One vector is turned by the same rotation once a step. Each row is the vector after some number of steps, and that number follows the row.
The counts run from 0 to 190.
[-5 -16 -31 6 33 -20 2 12 14 -28 -25 12 1 17 -32 -9 -22 -16 -5 -1 13 10 -25 12 -28 29 16 13 53 23 1 6 28 -44 -4 24 -27 -22 -9 11 36 18 32 -22 21 18 16 -10 32 -10 -23 -16 -11 45 3 32 8 -8 8 28 28 13 5 -27 0 21 -18 -18 11 29 15 10 -19 28 2 37 26 -19 13 -39 11 -29 -1 -6] : 23
[-44 -6 6 -20 37 -3 -10 14 28 9 -7 8 6 37 5 -24 -34 -8 -24 21 14 -15 -18 9 -40 -8 -1 -2 36 13 31 16 18 -3 34 5 5 21 -10 -17 10 7 35 -43 0 -2 -15 2 4 -12 -24 4 -37 33 -12 43 14 -10 26 0 10 6 -19 -7 -4 -48 -31 -39 4 1 -15 34 3 28 4 -14 18 -28 5 -13 8 -22 -33 23] : 30
[-3 -11 1 -2 4 -22 25 4 5 -19 4 -27 -8 37 -41 11 -10 10 -30 40 -12 -7 -38 -22 -5 6 25 7 45 26 0 24 17 11 3 2 -14 14 -52 -9 -37 18 26 -10 -9 -39 -16 -16 14 -37 4 -19 -34 -5 -24 59 -3 15 5 -16 8 39 5 -18 0 -15 -24 -29 24 -11 4 15 -5 19 -22 18 37 1 -3 -2 -26 17 2 16] : 76
[-18 -8 -4 -7 16 -33 19 38 9 -24 13 -20 -11 21 -31 -9 -30 -8 -14 19 19 25 -41 34 -17 24 24 5 37 38 3 20 18 -6 -12 25 -17 -5 0 -8 18 8 47 -22 17 24 -12 -4 29 0 -14 -33 -26 11 17 22 -19 5 2 34 20 10 2 -10 2 -20 -8 -48 18 12 21 4 -3 35 -8 30 33 -36 6 -13 16 -7 24 15] : 32
[-52 -21 -3 0 16 -32 25 28 31 -14 -6 3 27 44 -21 -37 -41 -7 -15 29 9 6 -18 32 -2 -2 11 28 29 16 39 33 3 -13 16 2 -22 7 -31 0 25 6 49 -33 -5 -22 -11 -9 28 -11 -31 2 -50 23 -14 35 -3 -17 16 9 -2 5 4 1 -4 -27 -18 -39 28 5 7 20 -1 42 -5 12 32 -20 -5 -7 6 -13 11 21] : 31
[-29 -46 -13 5 14 -14 -27 37 -5 10 -12 -20 7 -6 4 -28 -42 -5 -32 11 -17 7 -41 53 -73 3 24 18 33 25 -2 -15 1 -43 3 -23 16 1 -26 -12 20 23 32 -41 18 33 18 -13 20 4 -33 19 4 27 16 8 18 -14 10 19 7 15 -10 -4 17 -20 -20 -12 15 4 -9 1 -10 37 12 2 15 -22 -20 -41 -3 -3 -8 12] : 147
[-16 -17 17 -19 27 -9 -6 12 21 -6 0 -40 -22 7 4 27 0 12 -30 21 -38 20 -39 -9 -29 20 -7 8 20 -10 -17 3 16 -19 3 21 -17 10 -30 -17 -3 28 20 -23 36 -10 -20 -2 49 -8 -7 -31 17 10 -1 13 36 31 -19 18 39 0 4 -9 1 11 -27 -34 21 8 -6 32 -24 33 24 16 50 -1 20 -14 -7 20 -6 31] : 83
[-7 -26 -9 12 20 16 -8 11 4 10 -16 5 -23 23 -2 9 -13 6 -45 18 -29 -14 -43 2 -49 13 16 -15 44 6 -16 4 1 -39 23 10 13 11 -33 -30 -12 28 2 -17 26 -25 0 -35 36 -40 -26 12 -14 19 -3 52 16 17 -2 -15 31 20 -10 -41 19 -11 -33 -14 31 -20 -22 18 -2 19 3 5 18 -1 -22 -28 -10 -20 -47 19] : 70
[-16 -33 26 -13 24 13 0 21 -14 11 28 -11 -6 10 25 -18 -42 -4 -21 9 -10 15 -56 -1 -31 20 -4 9 44 -6 0 -16 12 -57 11 -11 0 22 -7 -21 1 44 1 -29 -1 1 -6 -21 19 17 -33 28 -5 26 -21 32 38 -26 4 5 -2 7 -50 -19 4 -2 -46 -3 0 -14 6 1 8 15 24 2 29 -26 -20 -39 4 -18 16 -8] : 5
[1 -24 -40 8 21 0 -7 0 27 -6 -21 26 -10 30 -21 25 -12 4 -46 -1 3 -14 -34 6 -36 20 5 -16 21 32 3 25 18 -13 -4 28 -30 -12 -8 5 15 2 24 -37 23 12 -22 -22 36 -7 -23 -22 -5 22 8 43 29 30 8 5 32 18 22 -1 -13 -15 -25 -32 33 4 1 26 -21 21 19 35 32 -7 -25 -10 17 -21 -21 16] : 184
[-12 -17 7 10 -10 -23 16 17 -18 4 23 -21 -9 23 -18 -45 -44 1 -33 13 10 27 -27 16 -30 20 0 -4 58 3 15 22 30 -16 -1 1 2 16 -11 -17 -7 0 22 -25 24 -5 -3 -18 14 -16 -14 6 -48 23 -20 48 -21 -29 -1 31 14 -9 -1 -25 -2 -15 -30 -30 25 -1 17 -9 0 16 -14 -9 31 -36 -26 -10 -13 -28 26 0] : 36
[-29 -22 7 -27 6 -11 -17 27 11 3 -5 -19 -6 43 -5 -34 -24 4 -36 22 -7 -11 -35 9 -42 -8 30 -23 27 16 31 16 8 11 23 29 19 14 -27 -18 -15 -21 27 -32 -20 9 -42 -8 14 1 -14 13 -20 22 -27 21 -11 -20 16 14 23 18 1 3 16 -21 -27 -56 13 -13 -13 29 -15 10 13 -11 27 3 -5 -29 22 -8 -11 22] : 171
[-12 -8 4 8 19 8 20 9 -10 -33 14 9 -9 32 -17 0 -28 2 -20 17 2 -15 -21 -33 -19 42 8 3 52 -19 -30 18 4 -39 -2 -16 -14 -12 -22 -9 -9 18 16 -26 -7 -16 6 -55 24 -7 -20 -12 -7 20 -26 50 26 -18 -4 -10 26 9 -2 -17 0 3 -26 8 31 0 0 16 -11 12 23 35 23 -12 -22 -13 -13 -29 -4 -14] : 100
[3 -24 -18 15 17 -5 -34 8 12 11 -21 -5 -23 12 5 -3 -10 2 -46 0 -17 11 -34 20 -47 29 2 -9 33 9 -20 16 22 -49 -5 33 -3 1 -6 -16 -7 -3 32 -26 17 24 -15 -14 34 -6 -21 1 -1 30 3 40 15 4 13 -1 33 11 13 -15 12 11 -26 -19 36 32 -17 18 -22 27 17 11 25 -2 -13 -25 10 -43 -19 21] : 179
[-46 -26 -29 -37 18 -26 8 21 18 12 -15 -14 12 32 -16 4 -29 -4 -17 8 -3 3 -42 27 -32 -14 19 1 17 26 29 38 15 -6 8 0 -16 24 -49 20 9 19 29 -46 -10 -6 -20 -1 11 -22 -25 -6 -11 33 -2 45 -9 -9 9 4 10 28 3 8 -2 -30 -23 -52 2 -4 -8 12 -18 26 9 22 39 -15 0 -26 0 0 15 14] : 162
[0 -23 6 -19 36 -15 -25 28 10 -15 -5 -30 -6 19 4 -15 -17 -15 -32 11 -45 10 -67 11 -71 2 0 3 30 32 2 -14 12 -29 7 27 -16 10 -6 -5 21 2 45 -32 16 24 -13 15 4 20 8 -13 2 8 -6 8 24 10 21 43 35 21 -39 -5 -9 16 -8 -30 10 12 7 10 -10 40 24 -3 45 -22 9 -28 14 4 7 15] : 138
[-14 -29 -3 5 -12 -19 -14 23 7 -7 -20 -5 7 14 -26 -6 -17 18 -28 5 12 8 -33 38 -23 13 25 3 23 27 19 7 -2 -22 -27 24 -3 0 -41 -16 31 16 17 -41 15 9 -30 -14 28 -14 -27 -13 9 36 17 26 0 12 11 17 17 3 17 -5 11 -19 -22 -41 33 24 12 21 -3 21 10 38 68 -10 -22 -11 14 14 19 19] : 42
[0 -7 -30 1 -8 -11 6 9 4 19 -33 -5 -2 45 -25 0 -24 6 -55 20 -10 -10 -51 0 -22 -2 29 -9 58 41 -18 18 5 -13 12 17 -3 -6 -33 -6 -37 15 16 -34 -1 -6 -30 -15 21 -39 -4 4 -24 13 -15 54 -16 4 14 -7 9 15 22 -13 27 -11 -19 -37 23 -23 -5 5 6 4 -4 9 43 -28 -12 -9 2 -13 -40 17] : 66
[-31 -12 2 -19 22 6 -30 13 -9 -23 16 -12 17 43 1 -3 -39 11 -35 38 -24 -8 -21 -10 -32 2 -6 26 17 1 17 0 -10 -24 15 -45 1 45 -46 -18 -1 16 32 -36 -9 -31 -4 -12 2 -5 -19 15 1 19 -26 36 0 -17 13 -2 8 31 -33 17 -8 -21 -18 -35 17 11 -14 26 -7 17 -12 -4 29 -1 -45 1 -14 11 28 23] : 126
[24 -19 13 20 17 -4 -3 -13 -14 -16 -8 -21 -29 13 -14 -2 -6 3 -32 10 -18 6 -58 -11 -33 29 8 -21 63 8 -50 14 26 -31 -5 26 3 -3 -1 -33 -4 1 16 -20 36 4 -1 -37 50 -14 -24 -8 -16 1 2 45 17 18 2 6 34 -7 14 -36 11 17 -18 -6 33 -11 -2 14 -5 20 0 20 15 -15 -19 -13 -11 -12 -12 11] : 69
[16 15 12 -5 23 26 1 21 2 -43 40 6 -6 23 -3 -9 -21 -4 -16 19 -8 7 -40 -14 -33 29 -8 9 28 25 -16 8 2 -26 -15 28 -22 5 8 -18 15 21 31 -34 16 -3 -3 -16 33 27 1 -25 -3 17 15 44 30 19 -14 27 19 8 -6 -13 0 -6 -30 -19 27 0 9 32 -13 12 14 32 39 -33 -7 -15 9 15 18 -20] : 119
[-24 10 -18 3 14 12 3 -8 18 4 -9 33 0 31 -13 -9 -13 -12 -54 1 -3 -9 -37 2 -53 -1 21 8 43 27 27 28 21 -28 11 17 -24 6 -1 23 0 12 13 -35 12 6 -11 -6 32 -7 -29 -13 -13 30 15 49 8 -16 14 -3 18 19 -4 -15 11 -41 -23 -36 45 -4 -8 10 -7 12 15 22 23 -43 -18 -15 17 -41 -28 -3] : 34
[-28 -17 -17 10 9 -31 9 6 -4 25 -16 -4 -8 41 -18 -11 -37 -10 -27 13 3 14 -15 11 -18 -3 4 14 50 -5 21 27 19 -42 37 7 -7 12 -38 -14 -2 -4 43 -37 -2 -7 12 -1 12 -18 -29 11 -39 46 -40 49 -13 -31 12 5 10 18 -1 -15 -13 -6 -24 -15 3 21 0 17 3 29 -6 -19 13 -19 -11 -26 -24 -46 -1 2] : 26
[-28 -4 -4 8 5 1 9 1 -7 14 20 24 -2 49 -9 -25 -21 9 -34 22 11 8 -25 -4 -35 9 7 2 45 4 16 44 25 -28 11 -13 -16 10 -13 -1 1 16 19 -30 1 -37 -8 -25 25 -3 -31 -6 -36 29 -7 57 -8 -31 -5 -6 11 21 0 -16 -12 -23 -19 -32 46 -20 8 16 -6 6 -10 19 9 -33 -35 -9 -9 -25 11 -9] : 35
[-16 -3 -17 -1 10 10 8 22 -9 -14 31 -13 26 33 -14 -24 -45 -13 -21 12 -14 1 -30 -10 -36 4 -7 38 48 6 9 10 -9 -39 -8 -43 -23 27 -62 2 -13 15 17 -21 -3 -34 2 -5 26 -17 -16 3 8 20 -14 50 -9 -34 -7 20 12 24 6 -2 -23 -13 -16 -5 32 -3 8 20 -4 12 -8 27 40 -22 -30 -14 -14 11 33 -13] : 122
[-28 -21 -23 -2 46 -15 -18 -9 19 22 -13 -15 19 18 -18 -8 -1 -2 -25 8 -19 26 -15 -1 -54 -8 12 31 25 12 31 22 15 -27 10 -1 -3 31 -50 25 0 0 37 -44 7 -8 -14 -1 11 -11 -20 -1 -2 35 6 34 9 -16 12 21 8 23 -17 -3 -27 -4 -14 -18 32 26 -17 19 -17 41 2 -4 17 -13 -13 -27 -10 -22 0 17] : 158
[6 -17 -22 -1 -12 -25 -16 3 -16 15 -20 -26 -12 9 -18 6 -14 27 -42 12 -12 18 -56 15 -45 10 11 -19 42 6 3 14 24 -39 -18 28 -16 20 -42 -9 -6 -1 13 -31 26 11 -36 -4 16 -25 -12 14 17 27 -7 31 -17 -1 2 9 36 17 15 -20 1 -4 -9 -51 28 12 -3 7 -16 3 0 -3 40 -10 -22 -19 -1 -14 -6 29] : 47
[-25 -21 -1 -7 21 2 1 4 9 26 -2 -3 -8 19 -8 -12 -24 -8 -28 4 15 7 -42 11 -25 14 10 -35 44 -3 12 2 19 -57 -1 17 -6 11 6 -6 -11 24 5 -29 12 17 -14 -29 13 14 -29 5 -19 39 0 62 7 -14 20 7 6 10 -6 -32 12 -9 -38 -26 19 3 13 0 -11 11 41 10 27 -24 -4 -28 23 -35 -5 -28] : 165
[-22 -4 -35 7 26 -2 -7 -10 -1 2 30 5 -8 34 -14 -21 -10 -19 -22 -9 -13 -1 -27 -19 -52 -1 -2 15 44 31 2 10 17 -56 4 -6 -25 24 -23 20 3 -2 35 -49 10 -5 -12 -18 10 4 0 1 -19 5 12 32 14 -22 16 16 28 33 -29 -5 -18 -9 -7 -10 50 -5 7 7 -20 16 17 32 -2 -33 -30 -34 6 -18 -20 -14] : 144
[0 -18 15 -2 28 -19 -24 20 -3 -41 21 -34 17 40 -6 -33 -31 -6 -9 47 -28 11 -50 -7 -30 18 -4 35 33 12 4 -12 -5 -21 2 -10 -7 23 -48 -7 5 4 60 -17 -30 -5 -14 0 -7 -9 -6 -17 6 18 -15 24 0 -23 19 25 15 6 -15 14 -40 11 -16 -7 8 44 -7 39 -9 40 -27 3 32 -8 -15 -7 19 29 39 16] : 127
[30 2 17 8 22 13 -42 10 -30 -12 26 -8 -24 13 13 -6 -15 -1 -45 35 -30 18 -51 -23 -60 12 -4 -14 39 2 -30 -18 6 -49 10 9 -15 30 -11 -29 -14 17 34 -21 21 14 -17 -6 11 19 -12 -4 28 24 3 42 21 -3 12 28 31 12 -9 -9 -9 26 -31 6 23 32 -11 26 -12 19 23 -9 37 -27 -4 -19 9 -13 3 -13] : 124
[-14 -40 5 9 0 -26 8 14 28 -23 -30 -36 6 52 -22 -25 -32 -1 -11 23 4 1 -43 -2 -14 25 9 0 35 12 -9 25 11 -5 3 20 5 0 -33 -20 14 -9 51 -17 -14 -3 -2 -21 19 -19 -23 -20 -46 29 -20 33 -32 7 7 29 21 -1 8 -14 1 3 -8 -37 6 26 9 29 -21 44 -36 3 27 -11 -4 5 1 -5 12 43] : 182
[-13 23 -7 7 33 5 -5 -22 15 -6 -8 12 6 33 -17 -23 -6 -13 -17 13 0 6 -48 -17 -25 8 17 -27 59 34 29 12 17 -12 6 50 -19 23 -23 8 -16 -6 32 -21 -3 -15 -33 -23 14 1 -27 -8 -24 21 2 65 -21 -3 6 5 4 -1 13 -33 -16 -21 -28 -41 52 19 -14 26 -17 11 1 1 17 -36 -11 -6 14 -19 -6 15] : 44
[-13 -36 -2 3 32 -18 -29 10 -3 7 18 -27 -24 27 1 -14 -13 15 -25 4 -7 27 -31 16 -58 30 -15 16 28 5 10 32 22 -36 6 16 -9 13 2 -7 41 5 50 -30 49 26 -8 -7 38 23 -27 -13 -11 34 18 2 30 3 18 28 50 1 -16 -13 11 -6 -20 -42 24 27 -1 15 -40 45 23 -2 19 -13 -11 -26 8 -23 6 14] : 28
[9 16 -19 1 22 19 20 -5 24 -28 -8 4 -14 31 -36 -2 -25 -19 -14 15 -18 -13 -13 -50 -22 29 8 4 43 11 -30 28 3 -33 25 2 -24 9 -25 16 -19 -5 27 -14 -11 -11 -3 -33 19 -18 -9 -30 -14 9 -4 56 8 -16 2 1 41 18 -4 -3 -15 28 -23 17 32 24 -11 35 -18 25 18 24 34 -19 3 -15 -14 -28 -22 -1] : 99
[18 4 -11 -15 14 -14 0 33 -13 -12 18 4 10 44 -23 -18 -28 -9 -22 28 0 -18 -40 -27 -12 8 15 -10 50 36 21 -11 4 -12 6 -9 -25 33 -35 4 -18 7 33 -13 -24 -6 -10 -10 -15 -11 -1 -7 -16 22 -51 71 -12 -28 15 5 20 32 -24 -2 -17 11 -17 -9 5 14 7 22 -12 4 -23 -8 31 -16 -7 -21 4 -10 18 -3] : 131
[-20 -51 -18 -5 35 -13 4 28 17 -38 5 26 -9 46 -5 -18 -18 7 -25 22 1 -17 -20 1 -41 3 17 -23 22 17 22 4 -4 -22 19 -3 1 19 -20 -16 34 19 21 -33 -8 8 -18 -11 -6 -18 -34 6 -15 34 -9 44 14 -6 39 -7 23 48 -15 -7 12 -24 -38 -41 13 -6 -18 16 -19 19 2 14 38 -16 -16 -27 23 -14 -29 13] : 20
[16 16 6 -16 11 27 -13 50 -20 -34 36 12 -10 28 -4 -4 -20 2 -25 41 -14 -15 -53 -17 -36 13 11 -25 55 29 12 8 8 -12 5 13 -14 13 -9 -20 -4 31 15 -13 10 5 -19 4 13 -8 14 -7 5 24 -3 67 22 -3 13 15 12 24 -14 -13 14 -7 -37 -11 22 -12 -8 18 5 -17 9 17 45 -27 -17 -21 11 4 -15 -33] : 120
[-24 -15 14 8 27 -18 -9 -8 9 18 -16 -34 5 20 -17 -32 -16 -5 -13 13 -6 24 -25 -3 -28 18 -3 23 48 0 -6 17 33 -33 3 4 -21 23 -42 10 -19 -11 29 -29 1 -5 -8 -4 22 6 -16 7 -22 44 4 14 -9 -24 -1 26 7 -1 10 -18 -1 -2 -15 -12 30 26 4 27 -18 34 23 -9 18 -15 5 -25 -7 -31 23 19] : 168
[-35 -43 -23 -4 19 -22 -29 7 6 -15 13 -30 9 29 -6 -40 -25 15 0 11 -26 4 -19 1 -47 17 8 10 20 -11 13 10 16 -26 14 -18 -15 31 -44 15 14 -31 62 -34 0 1 -14 -8 17 -10 -18 3 -16 22 -5 19 -10 -48 15 15 17 15 -23 0 -15 -11 -17 -23 18 25 4 14 -34 43 -1 15 23 -4 -26 -19 6 -14 30 26] : 17
[-19 -39 14 16 14 3 1 14 2 7 -14 -14 -24 35 0 3 -12 15 -49 12 -18 -3 -38 23 -36 38 8 -1 40 7 -29 4 33 -36 11 -3 12 1 13 -33 0 16 1 -48 32 -6 -12 -51 34 0 -27 17 -11 16 -18 37 33 6 0 -13 18 -22 -2 -29 5 -15 -14 -25 36 -24 1 12 -2 28 19 9 26 4 -19 -23 12 -13 -20 9] : 60
[-27 -33 1 3 16 -11 2 -5 19 -12 -10 -36 -6 12 -9 -11 -14 16 -27 18 -23 4 -37 -7 -12 16 9 32 38 2 -16 36 12 2 4 -14 6 16 -56 -12 2 1 34 -20 19 -35 -3 -11 39 -35 -7 -8 -38 -3 -18 20 0 -5 -5 3 25 3 6 -10 -13 -1 -11 -23 32 12 -11 37 -7 45 -31 0 31 7 -27 -6 -27 12 12 46] : 72
[-38 -6 19 -14 43 10 24 1 40 -1 -9 -1 1 49 -15 11 -13 -22 -23 40 -15 -8 -28 -22 -11 7 16 15 24 5 0 17 -1 -1 35 -12 -7 18 -29 5 -39 11 13 -26 -14 -45 -16 -27 28 -9 -15 -10 -20 21 -22 54 13 1 -3 -20 -15 10 -10 -1 2 -18 -44 -30 19 2 -15 26 22 30 24 14 25 -16 0 -8 -5 4 -18 21] : 85
